Here are some numbered points:
-65;6;75;113;15;-7;31;-9;-33;127;-1;-21 0
-58;-11;-3;118;47;-13;-40;16;-30;73;31;-25 1
-63;-7;-9;127;-18;-3;-32;4;-29;43;14;-22 2
14;-28;9;24;-51;25;126;-46;-5;-32;-17;-14 3
27;-30;-32;-97;-33;3;105;-32;-11;-79;-3;-20 4
-23;-21;39;-127;-21;-11;82;-20;-36;-86;19;-20 5
-2;-20;4;-124;-32;-7;68;-36;-22;-65;-1;-19 6
-24;35;107;-55;-60;20;61;-48;-27;11;-42;-3 7
-20;28;63;-96;-16;-7;56;39;-40;-60;17;-16 8
-61;31;42;-93;10;-7;-26;48;-45;-71;39;-23 9
-42;31;127;-35;-53;12;27;20;-37;86;-28;2 10
-35;19;118;-83;-6;-2;-32;52;3;-14;27;-9 11
11;11;-53;-127;1;13;94;4;33;-127;16;-19 12
-27;15;44;-127;-5;2;-21;32;33;-41;32;-7 13
62;-1;-16;-127;-5;-7;124;7;33;-65;8;-13 14
-4;15;127;-67;-30;4;-105;10;22;22;-7;2 15
13;10;19;59;-2;7;-84;0;21;-69;1;-12 16
62;8;35;-15;-29;21;37;-39;30;-75;-27;-4 17
47;-10;-78;44;35;-8;-52;13;27;-127;47;-24 18
29;2;127;69;-41;21;-25;-26;22;57;-35;11 19
19;16;16;89;5;-21;-79;-7;27;-68;4;-8 20
62;-1;-127;-15;-6;-3;-32;-18;52;-92;14;0 21
16;-8;-107;107;32;-21;-127;26;13;-122;40;-4 22
37;-8;-25;0;-4;7;-47;-15;16;-20;-4;8 23
New points follow, each followed by the numbers of its three nearest points above, looking only along the 3 directions in which the numbered points spread most, nearest first.
15;-12;28;26;-57;17;127;-49;-15;-50;-35;-18 3 17 4
-23;-9;121;75;-21;23;47;-68;27;12;-71;39 19 0 10
-11;-8;3;-29;-5;-1;-99;26;-5;11;15;-31 16 23 20
-115;-16;-6;-127;-10;-12;62;-1;17;12;-47;30 8 5 6
-7;-7;121;-57;-66;34;-5;-13;5;110;-50;-11 10 7 19
-76;6;96;59;-49;11;-81;-41;29;-12;-30;-17 19 1 2
-46;10;-24;-57;47;5;-50;-14;-22;-58;27;20 23 9 16
77;-20;15;-42;-50;8;127;-21;16;63;-37;-21 3 7 17
69;-21;-80;-4;14;-9;87;-11;15;-50;-30;11 17 3 4
-125;33;105;18;13;16;-107;39;-28;6;16;31 15 11 19
-83;1;100;84;6;-9;-85;59;-24;78;27;-23 19 1 2
12;-21;-65;-3;-7;-9;-25;-24;-11;-127;24;-34 21 18 23
-12;-17;17;8;17;-32;-16;40;-10;40;35;-25 23 16 19
-5;18;-54;-59;26;18;-14;-37;-12;-62;1;15 17 23 21
-125;-5;-31;-17;26;-33;-117;55;2;-18;-6;19 16 20 23
36;-2;60;88;-29;8;38;-41;22;127;-42;30 0 19 2
81;-29;-66;-42;1;-23;70;8;8;17;9;-31 17 3 4
-83;27;111;52;3;30;-127;-1;-19;79;-7;30 19 15 1
47;54;127;120;-55;-2;91;-43;-5;127;-127;36 0 19 10
51;-20;-28;-75;-3;-9;7;14;5;69;-1;-24 17 23 8
-127;-12;15;-127;0;-4;46;6;2;-3;-43;26 8 5 7
49;-14;-52;-9;-6;12;52;-37;34;85;-13;17 3 17 23
59;-16;21;85;3;-17;-9;21;5;59;-36;23 2 1 19
1;-15;-33;-21;-5;19;88;20;6;-24;13;-29 17 3 4
30;19;-37;35;39;12;21;27;-19;-40;43;6 23 17 16
127;-42;-127;-10;61;-41;87;19;18;-127;19;-6 21 18 12
-29;-30;-127;-127;52;-18;33;28;15;-127;5;5 12 21 14
-107;24;-7;16;61;2;-117;63;-35;-109;54;16 16 20 23
-42;26;-56;-10;42;-9;-127;5;-4;-41;37;12 16 20 23
-6;4;127;86;-108;28;-15;-74;46;108;-91;-3 0 19 10
57;-6;-14;-50;-42;3;83;-58;14;80;-24;21 3 17 7
-1;-9;44;31;-12;-21;-34;56;0;60;31;-27 19 1 2
-70;-14;-66;95;19;-17;-61;30;-22;-21;65;-31 20 16 23
8;30;-23;71;5;13;-80;-10;-7;-9;-1;9 20 16 23
41;-24;-41;-36;20;-23;58;23;-11;-15;23;-29 17 23 4
43;-16;-83;-33;12;-32;-16;30;8;-1;27;-34 23 17 21
23;-21;66;-49;-23;33;127;11;-3;47;4;-22 7 3 8
